In the data rows, the value 500 means zero.
Here is a table of points, one per row:
[453. 721. 317. 506. 318. 602. 478. 488. 417. 230. 263. 624. 498. 454. 511. 278. 389. 390. 492. 487. 322. 522. 399. 637.]
[468. 638. 549. 434. 557. 566. 511. 534. 390. 443. 592. 483. 632. 572. 523. 382. 467. 381. 488. 532. 591. 374. 402. 638.]
[617. 518. 409. 477. 372. 454. 557. 410. 446. 554. 586. 657. 633. 395. 684. 488. 448. 735. 508. 499. 547. 472. 225. 449.]
[499. 616. 725. 509. 502. 494. 672. 326. 349. 446. 614. 524. 609. 384. 312. 494. 735. 303. 417. 425. 456. 515. 571. 613.]
[348. 595. 380. 531. 356. 421. 484. 476. 512. 556. 735. 550. 656. 580. 478. 389. 379. 510. 654. 363. 560. 650. 428. 546.]
[778. 501. 359. 575. 418. 538. 720. 516. 491. 605. 552. 297. 401. 468. 402. 358. 530. 270. 528. 425. 529. 243. 364. 631.]
[576. 372. 665. 838. 375. 605. 288. 562. 632. 668. 601. 389. 473. 702. 581. 570. 355. 596. 422. 450. 355. 495. 586. 811.]
[459. 433. 669. 533. 504. 516. 464. 390. 585. 542. 652. 440. 585. 448. 447. 290. 550. 467. 653. 378. 377. 413. 436. 377.]
[475. 400. 459. 337. 455. 520. 580. 596. 408. 847. 408. 431. 592. 525. 703. 502. 811. 544. 401. 588. 325. 509. 405. 592.]
[619. 409. 648. 420. 546. 475. 500. 388. 539. 611. 540. 493. 441. 624. 437. 508. 562. 686. 575. 696. 577. 450. 518. 740.]
[465. 563. 395. 489. 452. 394. 474. 454. 381. 425. 398. 424. 301. 590. 492. 514. 343. 511. 611. 403. 558. 565. 418. 563.]
[434. 690. 459. 524. 596. 567. 584. 397. 431. 280. 542. 491. 478. 630. 415. 611. 522. 400. 471. 496. 511. 482. 522. 548.]
[347. 367. 304. 544. 290. 501. 416. 275. 662. 426. 604. 471. 422. 437. 470. 562. 553. 451. 459. 335. 609. 595. 713. 600.]
[573. 621. 628. 371. 687. 507. 516. 367. 539. 580. 710. 387. 460. 340. 322. 408. 442. 516. 608. 442. 474. 413. 454. 671.]
[707. 575. 671. 341. 436. 441. 555. 616. 445. 466. 478. 346. 565. 444. 591. 440. 354. 480. 426. 740. 530. 544. 519. 353.]
[329. 426. 493. 327. 459. 484. 539. 563. 648. 566. 656. 549. 516. 486. 464. 540. 457. 661. 410. 202. 474. 390. 514. 392.]
[658. 462. 524. 424. 429. 253. 547. 434. 536. 584. 337. 162. 504. 601. 377. 583. 515. 459. 472. 412. 503. 511. 437. 389.]
[446. 386. 435. 344. 113. 665. 545. 766. 508. 513. 485. 481. 349. 668. 518. 474. 592. 363. 400. 358. 483. 371. 257. 340.]
[742. 515. 480. 548. 651. 467. 630. 723. 445. 414. 579. 539. 353. 393. 565. 510. 411. 731. 355. 394. 392. 534. 560. 375.]
[442. 605. 291. 438. 394. 385. 499. 221. 549. 491. 391. 438. 496. 526. 345. 251. 226. 512. 414. 546. 539. 298. 669. 504.]
[463. 438. 488. 511. 416. 458. 520. 508. 465. 502. 646. 611. 588. 366. 547. 366. 515. 508. 598. 507. 430. 261. 623. 482.]
[590. 456. 388. 338. 447. 516. 418. 564. 625. 445. 528. 539. 603. 178. 505. 445. 564. 419. 656. 408. 534. 764. 438. 437.]
[503. 714. 578. 547. 435. 411. 171. 695. 516. 529. 514. 520. 426. 376. 556. 602. 579. 499. 534. 531. 447. 538. 278. 656.]
[487. 489. 576. 348. 398. 253. 661. 560. 391. 561. 362. 351. 374. 520. 372. 507. 520. 594. 434. 348. 458. 626. 707. 582.]
[476. 567. 421. 537. 313. 627. 397. 554. 481. 646. 492. 456. 474. 766. 592. 340. 581. 562. 479. 687. 177. 733. 562. 502.]
[628. 395.  28. 344. 487. 445. 709. 501. 490. 419. 590. 302. 312. 676. 595. 509. 715. 517. 364. 670. 471. 598. 544. 590.]
[564. 555. 428. 465. 358. 649. 478. 360. 342. 459. 530. 402. 728. 572. 597. 572. 205. 472. 764. 555. 360. 628. 418. 512.]
[472. 467. 527. 502. 441. 329. 498. 715. 581. 558. 481. 342. 442. 401. 466. 607. 552. 631. 580. 415. 510. 402. 461. 477.]
[575. 578. 614. 606. 611. 446. 361. 359. 443. 341. 414. 480. 629. 581. 438. 481. 543. 541. 650. 222. 293. 323. 544. 585.]
[699. 537. 288. 601. 313. 575. 627. 397. 561. 794. 494. 406. 384. 558. 551. 627. 517. 382. 497. 436. 518. 283. 363. 522.]
[556. 519. 279. 408. 573. 587. 565. 523. 419. 528. 638. 630. 330. 527. 599. 268. 616. 629. 466. 361. 511. 223. 596. 515.]
[665. 465. 412. 637. 469. 651. 478. 652. 379. 207. 367. 405. 698. 347. 598. 328. 584. 564. 388. 397. 541. 791. 521. 561.]
[633. 454. 412. 518. 445. 511. 379. 382. 218. 375. 553. 375. 438. 550. 237. 664. 635. 582. 499. 544. 422. 574. 443. 440.]
[513. 445. 662. 398. 360. 624. 490. 691. 576. 354. 396. 790. 327. 559. 440. 746. 610. 502. 786. 493. 434. 315. 484. 597.]
[368. 393. 342. 368. 552. 468. 527. 349. 529. 408. 612. 556. 533. 306. 499. 619. 367. 271. 505. 574. 499. 485. 523. 492.]
[417. 526. 575. 505. 561. 308. 559. 501. 530. 624. 588. 506. 523. 249. 659. 504. 394. 700. 510. 637. 563. 393. 366. 397.]
[392. 511. 735. 411. 371. 305. 428. 570. 722. 410. 699. 610. 499. 671. 437. 456. 721. 479. 632. 787. 342. 595. 670. 424.]
[431. 337. 593. 301. 587. 684. 420. 285. 498. 366. 468. 522. 564. 388. 486. 268. 479. 370. 574. 438. 439. 493. 469. 530.]
[455. 586. 562. 532. 704. 627. 502. 547. 711. 279. 546. 558. 440. 687. 640. 611. 642. 454. 583. 583. 683. 511. 498. 634.]
[557. 507. 642. 302. 573. 473. 419. 318. 666. 550. 462. 578. 639. 263. 564. 505. 555. 396. 413. 651. 562. 612. 391. 613.]
[458. 523. 346. 436. 641. 611. 558. 541. 520. 527. 455. 485. 532. 378. 635. 752. 282. 796. 361. 509. 490. 253. 379. 452.]
[599. 451. 418. 466. 303. 505. 454. 568. 603. 618. 465. 426. 415. 615. 811. 442. 560. 115. 511. 496. 551. 361. 654. 477.]
[380. 588. 209. 527. 619. 597. 495. 744. 372. 555. 579. 492. 492. 330. 443. 573. 756. 524. 582. 435. 569. 497. 511. 404.]
[530. 473. 548. 280. 615. 410. 357. 561.  79. 549. 692. 637. 320. 571. 645. 594. 454. 572. 378. 290. 591. 419. 671. 353.]
[406. 629. 557. 504. 352. 375. 331. 567. 437. 454. 431. 501. 402. 466. 581. 493. 391. 610. 455. 412. 750. 652. 716. 513.]
[572. 510. 629. 650. 718. 512. 472. 458. 454. 424. 227. 626. 396. 566. 427. 421. 448. 343. 399. 696. 521. 520. 397. 577.]
[378. 503. 562. 651. 615. 619. 527. 703. 438. 470. 614. 369. 382. 650. 587. 508. 404. 488. 631. 456. 348. 475. 445. 494.]
[416. 629. 554. 496. 560. 524. 587. 562. 535. 592. 615. 454. 291. 470. 845. 578. 380. 733. 523. 628. 503. 505. 422. 667.]
[593. 409. 604. 480. 532. 304. 738. 731. 553. 407. 631. 547. 549. 674. 273. 351. 567. 561. 418. 702. 550. 381. 455. 657.]
[584. 243. 604. 630. 785. 252. 523. 467. 620. 409. 718. 620. 420. 619. 473. 687. 556. 462. 579. 628. 327. 509. 528. 426.]
[305. 819. 424. 610. 660. 665. 290. 510. 581. 495. 536. 647. 402. 339. 508. 350. 611. 662. 519. 603. 379. 280. 636. 372.]
[664. 545. 543. 567. 550. 469. 659. 347. 629. 516. 279. 613. 642. 550. 617. 549. 364. 399. 437. 399. 548. 544. 618. 472.]
[418. 508. 602. 662. 610. 417. 278. 668. 561. 544. 669. 514. 412. 293. 402. 522. 319. 450. 343. 525. 503. 562. 477. 287.]
[511. 424. 491. 293. 400. 441. 522. 503. 459. 510. 535. 485. 492. 489. 512. 615. 214. 393. 675. 526. 600. 528. 501. 344.]
[336. 621. 436. 482. 620. 451. 493. 675. 459. 438. 352. 470. 684. 426. 627. 480. 510. 424. 615. 375. 635. 591. 611. 535.]
[450. 304. 419. 565. 412. 550. 575. 423. 357. 494. 342. 489. 641. 315. 404. 478. 228. 492. 464. 551. 347. 485. 516. 442.]
[582. 603. 452. 604. 390. 482. 762. 452. 404. 517. 432. 623. 657. 700. 506. 482. 407. 416. 501. 648. 471. 467. 429. 448.]
[464. 443. 513. 667. 559. 448. 403. 434. 449. 661. 354. 429. 665. 526. 717. 435. 810. 354. 495. 407. 444. 445. 236. 486.]
[314. 795. 728. 474. 243. 441. 560. 472. 401. 293. 362. 370. 434. 576. 469. 484. 646. 474. 334. 331. 672. 700. 453. 187.]
[602. 450. 204. 650. 449. 447. 497. 567. 774. 531. 490. 721. 539. 506. 642. 549. 614. 557.  87. 531. 475. 580. 395. 520.]
[615. 517. 581. 617. 531. 531. 349. 468. 695. 441. 607. 523. 544. 709. 463. 470. 611. 527. 611. 511. 552. 433. 820. 466.]
[361. 405. 496. 710. 401. 427. 514. 554. 479. 667. 440. 625. 570. 547. 383. 724. 639. 759. 730. 506. 527. 570. 479. 727.]
[598. 275. 629. 454. 345. 707. 347. 729. 538. 594. 370. 266. 431. 462. 389. 409. 596. 441. 495. 508. 767. 298. 426. 908.]
[536. 628. 359. 409. 656. 633. 462. 450. 401. 361. 471. 447. 432. 524. 536. 644. 577. 740. 522. 437. 574. 465. 568. 323.]
[783. 428. 484. 399. 576. 502. 378. 395. 687. 246. 521. 651. 463. 521. 510. 517. 311. 626. 431. 721. 447. 502. 613. 496.]
[642. 562. 397. 551. 294. 794. 613. 651. 710. 549. 346. 396. 558. 454. 430. 713. 672. 235. 464. 542. 572. 312. 520. 491.]
[380. 408. 509. 512. 343. 357. 670. 324. 329. 492. 476. 569. 384. 481. 556. 397. 404. 334. 316. 497. 648. 617. 507. 697.]
[479. 599. 566. 433. 520. 303. 424. 603. 462. 481. 232. 318. 361. 514. 318. 517. 539. 659. 506. 537. 528. 488. 515. 560.]
[552. 350. 787. 521. 470. 526. 558. 691. 439. 406. 755. 547. 711. 388. 601. 654. 530. 464. 457. 529. 439. 528. 705. 479.]
[505. 504. 386. 578. 657. 569. 554. 529. 597. 481. 528. 577. 356. 646. 546. 295. 358. 386. 612. 360. 613. 716. 476. 453.]
[665. 556. 572. 400. 608. 586. 370. 329. 338. 690. 459. 549. 496. 618. 550. 542. 498. 518. 679. 616. 616. 534. 492. 490.]
[332. 423. 230. 383. 658. 466. 382. 484. 524. 437. 376. 325. 711. 476. 454. 553. 402. 655. 525. 659. 525. 568. 766. 529.]
[739. 582. 403. 469. 558. 478. 511. 545. 510. 461. 582. 854. 569. 453. 362. 576. 398. 338. 633. 372. 574. 672. 344. 582.]
[520. 424. 695. 451. 419. 548. 308. 500. 626. 533. 296. 625. 589. 524. 539. 372. 418. 379. 472. 627. 706. 569. 543. 307.]
[298. 255. 387. 570. 540. 361. 446. 619. 405. 424. 470. 613. 402. 643. 292. 433. 656. 509. 670. 700. 374. 559. 444. 453.]
[518. 273. 425. 649. 442. 504. 581. 565. 506. 369. 634. 148. 411. 487. 778. 654. 663. 215. 325. 618. 454. 297. 384. 622.]
[411. 524. 462. 524. 466. 595. 586. 500. 414. 512. 765. 659. 291. 404. 395. 498. 683. 298. 666. 482. 311. 657. 519. 614.]
[599. 651. 532. 489. 459. 408. 535. 436. 463. 286. 547. 587. 579. 446. 325. 550. 462. 498. 408. 410. 375. 447. 372. 546.]
[305. 514. 579. 415. 684. 261. 549. 475. 747. 450. 463. 321. 435. 663. 652. 574. 540. 491. 502. 292. 385. 460. 628. 396.]
[491. 564. 622. 761. 409. 150. 540. 349. 489. 351. 320. 418. 566. 466. 517. 600. 679. 578. 458. 579. 682. 374. 488. 378.]
[548. 696. 527. 459. 629. 463. 684. 718. 645. 764. 379. 581. 700. 485. 514. 438. 432. 473. 466. 329. 498. 548. 510. 354.]
[475. 606. 808. 427. 615. 404. 425. 264. 459. 689. 286. 419. 294. 628. 367. 366. 645. 617. 213. 504. 342. 714. 390. 366.]
These points spread out most along one direction. Take the direction at right angles to it along which they spread out most. Go by this last direction. How far along it is each point below, from 0 to 99? The average is 50, and the first point in the table lies past the average. One standard deviation of the points above along it is 16.
[534. 280. 597. 573. 558. 659. 347. 451. 433. 397. 674. 456. 311. 385. 638. 590. 456. 395. 473. 463. 519. 300. 574. 374.] 38
[551. 441. 489. 515. 446. 651. 528. 455. 630. 611. 450. 634. 666. 362. 521. 396. 610. 762. 549. 499. 701. 507. 487. 377.] 56
[496. 612. 598. 491. 544. 668. 579. 561. 596. 400. 575. 472. 549. 577. 267. 636. 364. 366. 320. 473. 569. 708. 634. 652.] 54
[488. 448. 597. 632. 545. 626. 743. 327. 467. 503. 455. 639. 583. 423. 407. 463. 327. 445. 567. 435. 638. 647. 561. 457.] 71
[447. 344. 586. 664. 596. 606. 640. 450. 398. 522. 516. 412. 487. 293. 501. 378. 467. 703. 867. 578. 541. 719. 551. 327.] 47
[542. 495. 535. 549. 583. 461. 404. 319. 286. 634. 383. 656. 476. 588. 612. 591. 540. 600. 416. 520. 471. 409. 640. 472.] 46
[416. 336. 701. 620. 477. 582. 708. 316. 519. 461. 379. 348. 422. 580. 347. 559. 443. 736. 295. 292. 388. 542. 443. 410.] 51
[232. 540. 550. 714. 537. 591. 540. 590. 787. 595. 657. 444. 547. 487. 432. 420. 433. 635. 540. 619. 443. 547. 366. 253.] 35
[305. 346. 568. 343. 561. 679. 587. 451. 550. 494. 145. 557. 637. 519. 525. 601. 450. 492. 417. 448. 251. 547. 517. 567.] 60
[389. 454. 378. 471. 655. 488. 347. 472. 328. 572. 547. 568. 766. 499. 368. 470. 355. 252. 518. 614. 783. 501. 496. 474.] 69
[556. 535. 436. 435. 562. 277. 365. 373. 458. 572. 464. 498. 421. 424. 315. 326. 391. 471. 595. 527. 415. 528. 505. 384.] 60
[618. 749. 401. 557. 494. 617. 440. 492. 399. 824. 497. 524. 363. 330. 550. 546. 621. 586. 431. 512. 631. 400. 563. 354.] 56
[177. 429. 585. 495. 473. 631. 393. 493. 427. 512. 627. 522. 585. 677. 462. 492. 441. 606. 458. 627. 501. 390. 336. 584.] 36
[459. 425. 289. 378. 731. 569. 343. 584. 519. 618. 426. 613. 654. 452. 436. 513. 335. 351. 412. 493. 470. 681. 472. 648.] 65
